(in the rows, 128 means zero)
One turn moves each row of this set onto another row. After a few examples, where does it send each row asked below?
q_919: [ 93 146 132 111 104 141 142 141 168 140  98 121 113 116]
q_310: [132 136 128 139 136 162 144 111 136 114 169 120 139 111]
q_341: [ 93 151 116 126 106 128 124 159 149 143 144 130 109 133]
q_360: [133 132 137 134 139 163 149 102 140 108 154 121 144 106]
q_90: [119 128 113 103 118 143 112 153 100 103 129 140 123 125]
q_717: [127 113 123 129 118 134 164 129 144 161 144 142  99 143]
q_492: [129 140 123 136 130 171 151 113 142 123 163 110 132 107]
q_228: [115 137 103 100 107 157 121 158 110 123 125 126 109 119]
q_252: [129 152 123 129 134 108 124 103 117 152 104 129 143  98]
q_556: [127 161 110 133 129 111 123 115 114 166 120 125 132 102]
q_900: [100 129 151 112 120 120 131 127 156 106  94 142 137 122]
q_710: [116 133 116  91 107 163 130 145 119 117  96 124 115 108]
q_414: [119 124 125  94 118 149 121 139 109  97 100 137 129 114]
q_941: [132 136 131 131 133 172 155 103 147 118 147 112 137 100]
q_426: [127 158 114 127 128 115 128 108 121 164 105 122 134  97]
q_342: [130 102 132 133 127 120 155 123 134 142 147 157 112 148]
q_456: [130 153 117 134 135 105 118 110 111 154 119 132 142 105]
q_233: [128 108 134 122 119 139 173 116 154 155 115 139 104 132]
q_869: [132  98 144 125 129 125 163 110 144 136 120 154 119 138]
q_959: [ 99 134 136 126 122 106 112 145 138 109 139 152 132 140]

q_492 turns into q_941
q_556 turns into q_426
q_414 turns into q_90
Where do these go?
q_342 turns into q_717
q_919 turns into q_900

One turn moves each row of this set onto another row. After a few examples, where does it send each row asked below?
q_531: [111 130 132 130 110 127 127  75 162 116 138 143 119 110 164 151 115 140
 115 132 111 112 111 121 129 155 136  89]
q_493: [ 78 122 135 112 133 184 111 116 156 122 130 113 131 139 145 139 135 119
 119 147 140 117 123 127 168 135 141 119]
q_583: [109 112 125  97 147 111 108 104 150 110 146 152 123 132 135 113 147 149
 120 175 124 144 149 112 133 145 153 123]
q_940: [123 116 120 121 155 113 170 105 167 122 128 121 111 136 131 143 108 114
 117 127 131 113 111 108 141 105 142 159]
q_962: [151 110  92 118 132 122 124 105 133  97 119 170 112 101 134 160 114 133
 124 141 142 141 133 126 154 124 157 112]
q_317: [119 114 146 129 135 167 137 120 133 191 136 102 127 117 132 166 128 127
 135 135 137 119 142 125 133 120 148 132]
q_489: [116 126 122 110 110 125 166 104 139 145 123 130 147 153 140 128 138 164
 140 147 136  92 126 109 110 131 139  97]
q_981: [129 111 130 136 132 116 128 106 124 102 136 113 108  97 114 150 150 112
 117 158 155  85 141 127 124 123 150 140]
q_815: [101 127 150 135 131 177 114 148 149 128 111 149 125 126 178 143 146 136
 120 142 124 134 113 142 153 154 135 126]
q_203: [160 114 137 126 141 162 127  99 136 146 125 133 140 122 134 116 152 127
 125 128 160  89 155 121 153 116 157 127]
q_561: [126 110 121 150 154 135 130  99 118 140 166 143 141 113 131 127 135 147
  95 158 167  98 157 127 119 123 132 124]
q_401: [ 79 119 119 136 147 114 143 125 135  93 144 142 135 157 143 145 151 125
 129 150 107 132 142  90 123 128 157 140]
q_629: [ 88 127 137 143 156 147 164 112 153 114 130 161 136 135 119 145 121 141
 113 157 106 140 161 119 135 146 139 103]
q_519: [118 114 138 134 149 134 147  97 121 135 115 151 175 116 121 148 148 109
 139 139 113 132 120 119 147 168 156 107]
q_726: [118 102 125 123 138 124 169 101 168 149  98 126 142 108 155 164 161 133
 123 139 167  92 114  94 130 135 159 118]
q_870: [130 126 125 151 131 137 124 127 127 147 105 153 165 101 144 131 148  86
 114 159 139 129 111 119 126 154 147 130]
q_901: [121  99 131 105 114 122 121 139 143 130 136 178 111 107 159 153 151 135
 134 145 130  92 132 145 155 105 153 159]
q_587: [127 117  96 123 144 161 122 124 141 124 140 141 130 111 185 197 144 124
 126 131 167  99 141 123 127 127 155 116]
q_505: [114 135 100 105 157 126 147 153 133 130 113 133 122 123 169 112 114 149
  96 152 156 117 145 117 129 126 144 113]
q_839: [138 107 133 123 161 108 142 134 130 150 136 179 143 128 169 197 138 132
 117 140 156 102 132 133 141 129 166 118]
q_413: [110 100 120 142 117 119 156  94 155 138 135 168 135 129 177 158 128 125
  80 131 100 137 117 121 150 141 147 145]
q_575: [129 112 102 117 123 120 140 123 144 149 129 110 132 133 204 176 137 137
 119 146 134 148 155 136 138 148 139 126]
q_27: [ 83 116 127 115 105 135 147  94 151 126 134 144 133 149 152 160 121 145
 106 113 112 139 162 138 135 120 166 144]
q_591: [110 111 142 115 145 137 148 105 110 181 121 146 104 128 133 174 124 130
 154 156 124 135 135 131 140 141 132 131]
q_293: [124 113 120 153 128 141 136 120 147 119 130 142 141 143 153 114 155 131
 119 114 146  96 121 115 103 114 125  91]
q_211: [ 91 119 127 139 153 100 138 141 148 139 131 148 111 100 173 144 142 127
 126 161 138 120 152 115 162 107 120 159]
q_703: [127 138 143 111 130 125 137 169 125 133 138 149 117 116 164 175 154 112
 118 126 119 138 117 129 141 120 143 149]

q_505 turns into q_962
q_870 turns into q_591
q_815 turns into q_519
Where do these go?
q_726 turns into q_575
q_401 turns into q_561
q_629 turns into q_203
q_293 turns into q_839
q_981 turns into q_211
q_587 turns into q_413

One turn moves each row of this set onto another row. After a few examples, where does it send each row asked below?
q_884: [107 137 120 106 144 114 163 131 133 134 129 106 155]
q_470: [ 96 101 114 135 131 121 140 119 146 121 115 157 136]
q_172: [133 158 151 126 174 143 138 131 133 122 123 132 144]
q_478: [131 149 114 121 111 114 122 157 118 114 164 131 120]
q_990: [116 132 124 141 140 130 100  92 131 167 123 136 132]
q_2: [129 118 132 100 140 110 137 139  92 108 116 132 134]
q_928: [139 131 110 115 105 125 137  94 130 103 154 114 130]
q_465: [132 159 153 131 170 150 131 121 122 125 134 121 150]
q_867: [ 89 145 136 116 111 136 147 115 109 146 134 130 108]
q_648: [132 118 124 134 142 137 105  89 128 164 114 138 130]
q_773: [119 165 123  92 117 132 103 133 132 131 113 140 142]
q_873: [129 116 118 103 118 109 130 143  93 121 128 155 128]
q_357: [130 156 119 128 112 116 113 154 129 125 158 153 120]
q_153: [101 108 113 123 111 117 133 110 140 125 122 161 125]
q_309: [120 118  97 143 120 144 119 100 123 111  99 124 149]
q_791: [147 115 124 166 130 147 121 144 120 121 154 116 137]
q_286: [143 114 136 162 131 150 107 139 117 120 140 116 113]
q_966: [116 140 112 108 141 115 146 139 141 140 140  96 156]
q_810: [114 130 126 144 137 121  90  98 133 160 123 131 126]
q_543: [120 172 132 118 117 146 125 122 131 144 111  96 147]
q_181: [105 133  83 142 122 120 128 128 119 131 120  98 132]
q_270: [142 155 124 142 122 140 127 152 103 115 107 147 116]
q_708: [145 115 118 165 128 148 117 142 123 116 151 118 128]
q_436: [118 129 117 118 114 110 147  88 137 102 137 126 147]
q_212: [ 96 148 129 110 118 130 155 134 122 133 146 107 108]
q_683: [153 109 124 165 129 147 114 138 124 122 146 117 124]
q_328: [132 148 151 121 175 152 136 129 140 126 121 137 140]
q_74: [132 152 156 126 173 149 129 134 133 119 127 130 143]
q_585: [131 139 128 147 112 136 166 137 134 107 112 146 143]
q_829: [113 127 126 137 136 130  97  96 131 165 119 132 132]

q_286 turns into q_465
q_884 turns into q_153
Where do these go?
q_74 turns into q_990
q_867 turns into q_928
q_328 turns into q_810
q_585 turns into q_773
q_436 turns into q_873
q_270 turns into q_543
q_966 turns into q_470

One turn moves each row of this set onto another row. After a few examples, where does it send each row asked below?
q_81: [136 120 112  87 129  83 112 137 118 116  90  77 119 147  88 126 141]
q_616: [145 109 114  89 135 102 107 139 117 122  87  81 109 136  83 124 134]
q_144: [ 90  91  95 115 109  93 110 113 108 125 105  74 134 140  87 120 119]
q_8: [118 108 112  75 161 123 112 133 116  97  70  88  98 146 129 141 138]
q_41: [112 123  85 131 152  91 154 154 136 119 121 123 100 128 143 105 126]
q_794: [108 117  91 149 135  96 149 139 117 121 125 119  86 124 141 101 118]
q_887: [ 79  95  80 131 137 124 119 114  86  91 115  76 129 138 118 102 110]
q_417: [107 132  93 116 147  89 152 150 139 119 120 127  81 129 133 106 135]
q_215: [111 119  82 137 148  91 151 153 131 126 122 119 100 125 142 103 120]
q_888: [ 87 109  95  86 158 129 129 109  87  76  89 106 121 138 140 117 133]
q_447: [ 84 116  86  90 170 127 125 123  82  82  98  90 109 137 144 111 127]
q_744: [127 101 118  82 126  86 112 124 106 130  91  81 113 143  91 134 135]
q_402: [ 75 115  95  85 172 135 118 106 101  99  94 107 107 148 138 127 124]
q_806: [ 70  90  89 127 144 131 111  96  98 106 111  91 119 148 124 124 107]
q_786: [124 121  96 147 125  93 147 141 129 123 121 124  95 125 124  96 124]
q_920: [ 78 110  99 101 159 138 126  99 101  82  91 104 115 138 140 125 139]
q_156: [126 118 109  68 168 118 122 139 113  86  84  97 101 139 116 129 144]
q_155: [106  91 106 135 117 108 104 101 112 124 104  83 128 151  95 130 112]
q_770: [ 88 106  92 100 160 143 114 121 101  85  75  90 111 139 145 128 122]
q_26: [134 105  94 135 124  90 149 145 125 130 130 119 111 133 128  95 121]
q_552: [120 116  86 140 145  91 151 153 130 132 122 118 100 124 137  99 119]
q_781: [133 116 121  99 126  97 104 112 126 128  81  95 123 152  92 139 132]
q_691: [127 118  90 133 146  92 151 153 136 127 123 122 100 127 133 100 124]
q_237: [136 119  97 113 133  85 151 151 142 121 120 126 111 137 129 102 135]
q_248: [125  98 115  87 134 107 101 135 132 121  79  75 107 148  92 138 133]
q_589: [ 64  96  81 118 130 121 121 105  96  92 105  88 139 138 117 110 118]
q_435: [119 131 106  63 165 103 121 136 102  97  83  90 104 143 125 126 144]
q_704: [123 119  90 129 152  91 153 155 139 122 120 125 100 128 137 103 128]
q_305: [108 105  80 138 135  95 148 143 113 133 131 113 105 127 145  95 112]
q_840: [ 95  97 104 123 114 101 105 104 117 139 100  75 123 137  89 128 127]
q_751: [111 128  87 103 147  86 156 154 137 115 118 125 104 134 149 108 135]
q_951: [115 130 113  67 160 116 114 116 118 112  75 108 109 148 118 136 141]
q_946: [123 131  99 128 133  89 149 148 143 122 118 128  92 127 120  99 134]
q_570: [120 114 122  74 163 123 123 109 106 101  82 105  99 141 126 135 152]
q_576: [ 80 113  84  97 168 131 126 128 101  69  92  91 111 136 139 126 129]
q_993: [110  97  93 129 115 102 103 128 106 127  97  65 124 129  86 118 111]
q_668: [ 98 124  88 129 149  93 151 145 123 117 125 121  78 126 147 107 124]
q_116: [ 78  92  83 128 133 141 105 116 107  99  87  79 127 137 119 113 108]
q_298: [113  98  96 128 111  96 109 124 108 113 110  68 135 143  83 111 121]
q_933: [127 111 119  63 156 108 125 121  92  99  82 101 107 143 123 131 144]
q_131: [ 95 119  77 117 149  92 154 147 119 123 124 118 100 129 159 104 121]
q_767: [ 69 101  75 134 135 122 115 120  97  95 102  72 126 130 121 119 109]
q_338: [ 63  99  88 132 129 125 115  95 108 105 102  86 130 135 117 120 124]
q_503: [130 107 126  87 134 100 109 112 117 136  88  86 105 140  94 136 144]
q_715: [101  89  97 121 117 118  97 125 127 122  90  71 124 142  87 120 116]

q_786 turns into q_417
q_248 turns into q_770
Where do these go?
q_704 turns into q_215
q_951 turns into q_806
q_156 turns into q_767
q_887 turns into q_81
q_237 turns into q_131
q_888 turns into q_144
q_503 turns into q_920

One turn moves each row of this set onto another row. After a few examples, where does it send each row asked below?
q_625: [165 109 106 121 122 154 111 111 113 124 131 121]
q_185: [137 105 140 103 136 112 153 125 105 146 139 149]
q_459: [110 106 159 112 140 107 117 157 127 125 121 106]
q_486: [148 111 109  96 155 131 122 150 139 113 113 141]
q_164: [121 114 113  96  90 101 110 131 137 135 114 142]
q_373: [132  81 118 104 111 101 130 135 114 127 143 104]
q_743: [150 100 124 114 107 109 148 137 143 141 102 149]
q_771: [132 115 145 142 131 132 134 149 155 130 148  91]
q_304: [ 95 113 120 143 114 110 124 141 142 136 101 126]
q_779: [104 126 128 160 127 144 138 123 132 128 139 112]
q_670: [120 123 123 124 105 174 124 121 122 121 144 151]
q_700: [144 134 137 134 159 143 107 134 125 153 123 130]
q_568: [121  97 170 130 116 138 113 108 116 130 134 115]
q_506: [127  97 116  97 138 138 117 108 151 158 119 119]
q_154: [172 118 146 111  98 126 121 133 135 123 129 154]
q_895: [102 141 138 135 123 161 111 152 125 126 120 128]
q_18: [136  92 111 140 139 127  86 142 150 128 134 118]
q_995: [105 121 102  97 112 126 128 147 131 166 138 136]
q_698: [140 142 129  82 111 123 121 131 128 125 154 151]
q_437: [101 117 104 128 100 133 100 158 128 139 130 107]
q_259: [142  93 148 138 130 123 123 137 113 102 145 155]
q_495: [127  92 118 135 118 115 154 140 154 146 119 105]
q_227: [123 116 100 106 116 139 130 153 132 122 150 170]
q_835: [133 140 129 129 127 144 133 132 128 106 174 129]
q_811: [157 132 165 123 117 144 117 135 143 127 155 118]

q_895 turns into q_437
q_259 turns into q_568
Where do these go?
q_154 turns into q_811
q_835 turns into q_779
q_506 turns into q_486

One turn moves each row of this set onto another row. After a few examples, where does it send each row asked below?
q_675: [140 138 138  89 159 145 105 121 102 103 137 150 162  99 120 125 145 140
 118 132 134]
q_372: [120 120  87 119 115 135 124 127 106 144 157 153 124 143 129 141 157 129
 119 128  99]
q_912: [115 118 130 125 176 154 109 140  88 103 141 125 127 122 108 100 150 124
 128 146 135]
q_410: [140 122 133 117 145 156 118 126 143  87 150 166 141 132 114 116 111 117
 111 140 151]
q_740: [115 142 133 116 156 133 129 143 123 110 113 123 121 153 112 113 101  97
 106 119 110]
q_225: [130 138 151  95 152 116 160 157 139 144 142 145 117 151 102 140 162 148
 120 143 158]
q_356: [101 118 123  91 148 124 157 122 161 144 142 136 142 121 103 158 132 128
 122 125 109]
q_586: [173 113 126 103 144 149 121 134 114  89 133 151 152 130  88 120 144 117
 119 163 126]
q_994: [141 127 102 135 113 130 139 124 126 133 135 142 140 140 137 180 140 141
 126 131 121]
q_388: [158 143 149 101 150 130 119 153  86 119 129 139 142 132 109 119 161 118
 148 137 102]
q_579: [152 113 118  96 133 161 138 104 125 115 132 109 112 114 123 123 133 162
 103 135 116]
q_765: [159 123 149  99 147 146 143 120 141  95 149 116 158 168 140 129 139 148
 118 155 131]
q_539: [115 122 110 116 151 108 159 145 129 138 121 110 131 143  94 100 108 114
 138 139 113]
q_429: [141 115 124 108 145 157 126 121 149  91 156 167 158 131 115 134 134 137
 115 149 157]
q_354: [111 133 113 123 132  93 147 136 147 142 149 135 154 141  95 126 130 135
 137 155 166]
q_572: [135 121 122  85 119 137 138 120  97 122 135  94 132 102 108 126 143 157
 137 151 116]
q_234: [129 149 130 130 158 133 135 146 117 138 133 119 121 165 118 105 142 118
 148 122  87]
q_850: [142 128  97  95 131 130 127 140 101 112 138 111 113 112 150 109 136 167
 134 140 141]
q_358: [117 125 114 121 167 117 104 159 101 136 143 123 138 110  97 123 144 103
 138 128 114]
q_319: [109 122  97 115 110 157 116 150  96 140 144 146 127 132 131 126 148 139
 147 129 109]
q_935: [112 155 116 111 164 103 154 134 135 140 108 145 133 116  94 142 120 131
 121 134 129]
q_60: [144 139 129 127 147 137 102 111 131 110 150 127 177 123  93 123 148 130
 136 159 142]
q_980: [112 143 113 108 140 113 118 131 145 140 133 120 114 155 119 152 164 143
 103 145 170]
q_529: [126 141 117 100 148 101 114 172 136 158 146 135 131 147 118 131 147 105
 125 116 112]
q_748: [101 126 113 109 131  94 160 148 148 147 133 128 130 149 106 134 129 127
 141 144 156]
q_623: [151 119 132 132 151 149 127 112 119  94 110 108 162 136 123 124 121 138
 139 162 131]
q_662: [107 158  96 139 154 113 133 122 147 153 127 115 126 151 111 132 143 135
 134 134 121]
q_607: [131 119 141 112 121 122 126 149 145 110 157 153 134 162 118 134 137 124
 119 149 182]
q_454: [101 102 142 107 142 146 145 150 133 137 115 113 112 139 104 143 126 105
 127 123 114]
q_409: [144 128 137  79 137 114 154 126 154 127 156 135 156 148 114 163 159 146
 119 152 128]
q_44: [116 130 138  88 153 152 108 125 132 110 149 135 130 135 139 130 146 144
  87 128 167]
q_721: [126 128 152 115 163 160 136 124 155 125 174 134 146 150 119 107 142 152
 120 134 150]
q_302: [127 156 112  99 148 110 124 137 165 144 141 154 134 162 142 116 136 137
 112 124 122]
q_369: [148 129 132 101 144 127 154 171 113 121 134 128 116 150  74  98 132 111
 120 153 111]
q_129: [150 135 145 112 128 125  98 150 106 103 125 115 138 159  94 128 147  94
 122 154 131]
q_802: [145 124  83 110 126 116 132 113 113 131 160 140 111 145 139 136 157 136
 100 133 110]
q_653: [154 127  91 100 135 114 134 119 111 115 151 119 106 130 151 119 145 154
 105 137 130]
q_64: [111 114 129 104 133 129 144 142 164 119 158 155 134 158 126 139 136 137
 122 142 175]
q_238: [135 160 112 104 148 121 125 110 146 119 125 160 137 150 133 116 155 164
 118 161 151]
q_467: [157 115 127 107 151 136 141 150 105 109 122 117 131 150  87  94 125 104
 125 150 101]
q_788: [168 116 117 115 119 148 139 123 131 123 131 132 103 145 135 159 151 150
  97 133 126]
q_67: [135 109 136 124 136 137 128 146 107 117  90 105 129 132  99 144 135 113
 143 156 131]
q_251: [121 125 106 102 119 151 119 158  93 126 136 126 122 117 139 116 143 157
 154 138 132]
q_783: [107 129 118 120 152 118 163 146 140 140 149 119 135 150  93  91 108 129
 127 138 122]
q_481: [106 127 115 127 117 140 144 135 113 131 154 120 150 146 149 154 120 136
 143 119 107]
q_334: [114 121 135  93 107 135 144 150  91 127 152  95 136 138 128 136 138 138
 149 139 111]
q_332: [161 134 120 110 147 135 130 138 118  97 125 158 141 110  73 121 128 115
 122 160 124]
q_678: [133 136 133 109 158 145 116 127 103  96 127 143 119 148 121 107 167 151
 119 171 161]

q_388 turns into q_234
q_67 turns into q_454
Where do these go?
q_302 turns into q_238
q_319 turns into q_372
q_429 turns into q_586
q_572 turns into q_334
q_721 turns into q_60
q_607 turns into q_410

